Questions about the matrix below. Rows and columns are numbered from 1.
1) Find the entry at row 3, column 1.
2) Find the largest entry.
3) Find the entry in row 1 and column 1.
4) Find the entry in row 1 and column 2.
5) Find the entry in row 2 and column 3.
6) Find the bottom-right entry.
7) Find the entry directly below the centre entry.
8) Find the entry at row 3, column 3.
131,130,130,131,132,130,130,130,131,131,132,131,131,131,131
131,132,131,131,130,131,130,131,131,131,131,131,130,131,131
133,132,129,131,130,130,131,133,131,130,134,133,131,131,131
133,130,128,132,129,129,130,133,131,129,130,131,130,130,130
137,130,129,131,129,128,131,134,130,129,131,131,131,130,131
132,134,153,135,130,134,133,133,131,131,137,130,134,129,133
132,129,129,130,131,129,130,129,130,130,131,130,131,130,131
1) 133
2) 153
3) 131
4) 130
5) 131
6) 131
7) 134
8) 129

m =
[[126 110 127 118 134 115 130 152]
 [133 128 120 136 130 126 127 135]
 [118 128 121 131 136 120 116 128]
 [133 118 128 140 130 152 120 131]
 [142 133 125 113 141 144 122 115]
 [115 126 121 144 117 132 133 122]
 [145 128 124 149 129 131 129 106]
 [126 140 129 125 129 123 139 124]
 [123 118 128 125 138 116 125 118]
 [122 135 122 127  99 127 116 142]
 [144 112 139 126 119 124 126 115]
 [133 119 152 129 143 144 130 123]]
The largest entry in the first row is 152
Which number is the fifth entry, reading row by row?
A: 134
The bottom-right entry: 123
The largest entry in the last row: 152
The bottom-left entry -> 133
Which number is the 3rd entry from the end, reading row by row?
A: 144
Which number is the first entry, reading row by row?
A: 126
Which number is the 2nd entry in reading order?
A: 110
Which number is the entry directly below the smallest entry?
A: 119
The second entry on the diagonal from the top-right corner is 127
The bottom entry of the column that holds the smallest entry: 143
Which number is the entry just left of 99?
A: 127
The 2nd smallest entry -> 106
Which number is the entry directly above the smallest entry?
A: 138
The 5th-last entry, reading row by row is 129
Which number is the last entry of the smallest entry's row?
A: 142
The smallest entry in the last row is 119
The entry just right of 138 -> 116
Which number is the largest entry in the first column?
A: 145
Which number is the smallest entry in the first column?
A: 115
Which number is the third entry on the main diagonal?
A: 121
Which number is the 4th entry in reading order?
A: 118
Which number is the entry directly above 106?
A: 122
Which number is the entry directly below 132?
A: 131
The first entry of the smallest entry's row -> 122

X =
[[130 128 128 130 124 128 129]
 [125 127 128 125 135 127 126]
 [126 128 128 126 133 127 126]
 [128 128 128 129 127 128 128]
 [129 129 128 129 126 128 128]
 [128 128 128 128 126 128 129]
 [128 128 128 127 130 127 127]
 [126 128 128 126 133 128 127]
 [126 128 128 126 134 127 127]
 [130 128 128 131 122 129 129]
 [126 127 128 126 134 127 126]
 [120 127 128 120 151 124 122]
 [129 128 128 129 127 128 128]]
Counting starts at 1.
The entry directly above the centre entry is 128
What is the entry at the centre?
A: 127
What is the entry in row 1 and column 3?
A: 128
The entry in row 1 and column 1 is 130
What is the entry directly below the centre entry?
A: 126
What is the entry at row 2, column 1?
A: 125
What is the entry in the bottom-left corner?
A: 129
What is the top entry of the column that holds the largest entry?
A: 124
What is the entry at row 2, column 2?
A: 127
The bottom-right entry -> 128
The entry in row 1 and column 2 is 128
The entry at row 3, column 1: 126
The entry just left of the centre entry -> 128
The top-right entry: 129
What is the entry at row 3, column 2?
A: 128
The entry directly below the largest entry is 127
What is the entry just left of 135?
A: 125

[[105 144 102 109]
 [101 143 107 153]
 [127 150 127 141]
 [125 142 106 141]]
Counting starts at 1.
The entry in the bottom-right corner is 141
The entry at row 2, column 1: 101
The top-left entry is 105
What is the entry in the bottom-left corner?
Answer: 125
What is the entry at row 2, column 3?
Answer: 107
The entry at row 3, column 2 is 150
What is the entry directly below the largest entry?
Answer: 141

Read these off the grid that follows.
1) Read off the largest entry in the last row.
2) Read off the top-left entry.
3) Read off the fifth entry in reading order.
4) Read off the entry in the bottom-right corner.
5) Read off the third smallest entry.
6) Read off the entry just right of 111.
7) Read off the entry in the top-right corner.
8) Read off the entry just left of the smallest entry.
116  127  139  133  108  139  135  113  113  131
142  134  126  118  142  135  124  135  138  124
122  129  111  129  119  104  137  132  115  151
136  121  144  114  116  136  110  137  138  123
1) 144
2) 116
3) 108
4) 123
5) 110
6) 129
7) 131
8) 119

[[121 129 143 115 128 138 123 136 113 131 116]
 [128 140 136 120 138 124 137 125 106 129 127]
 [119 139 129 122 131 133 131 137 134 134 128]
 [114 123 146 135 143 138 129 141 138 142 122]
 [130 129 128 129 122 142 144 146 136 140 123]
 [121 126 118 118 134 136 135 130 124 122 132]
 [121 130 116 123 132 132 117 123 124 132 139]
 [129 122 133 135 121 128 117 137 123 123 114]
 [119 128 118 141 128 130 128 142 130 121 118]
 [133 117 136 135 132 133 124 134 138 131 129]
 [123 118 127 111 128 131 125 132 119 138 130]]
The entry directly below the centre entry is 132
The smallest entry: 106
The second entry on the diagonal from the top-right corner: 129
The first entry, reading row by row: 121
Give the bottom-right entry.
A: 130
Give the entry directly above the centre entry.
A: 142
The third entry, reading row by row: 143
The top-right entry: 116
Give the third smallest entry.
A: 113
Give the 2nd entry from the end, reading row by row.
A: 138
Give the smallest entry in the last row.
A: 111
The largest entry in the first column: 133
The smallest entry in the first column -> 114
The largest entry in the last column is 139
The fourth-last entry, reading row by row is 132
The second entry on the main diagonal -> 140
Give the third entry on the diagonal from the top-right corner.
A: 134
Give the entry just left of the smallest entry.
A: 125
The 2nd entry, reading row by row: 129
The first entry in the row that holds the smallest entry -> 128
The 3rd-last entry, reading row by row -> 119
Give the centre entry.
A: 136
The last entry of the smallest entry's row -> 127

M =
array([[140, 136, 136, 117, 122, 122, 121],
       [124, 113, 134, 121, 137, 127, 113],
       [112, 129, 133, 138, 117, 112, 139],
       [115, 131, 144, 133, 111, 118, 151],
       [136, 138, 111, 127, 119, 130, 136],
       [111, 107, 123, 122, 130, 137, 129],
       [140, 117, 115, 130, 144, 147, 110],
       [119, 120, 111, 128, 133, 135, 132],
       [117, 139, 117, 124, 129, 126, 122],
       [130, 119, 118, 119, 112, 121, 132]])
Rows and columns are numbered from 1.
Find the top entry of the column that holds the largest entry.
A: 121
Find the entry at row 1, column 3.
A: 136
The entry in row 1 and column 1 is 140
The bottom-right entry -> 132
Find the entry just right of 126.
A: 122
Find the entry directly above 107.
A: 138
Find the entry in row 2 and column 1.
A: 124
The entry just left of the smallest entry: 111
The entry at row 1, column 2 is 136
Find the entry in row 3 and column 1.
A: 112
The entry at row 3, column 2 is 129
The entry directly below the smallest entry: 117
Find the entry in the bottom-left corner.
A: 130
The bottom entry of the column that holds the smallest entry is 119
Find the entry directly below 134.
A: 133
The entry directly below 120: 139
The entry in row 2 and column 2: 113
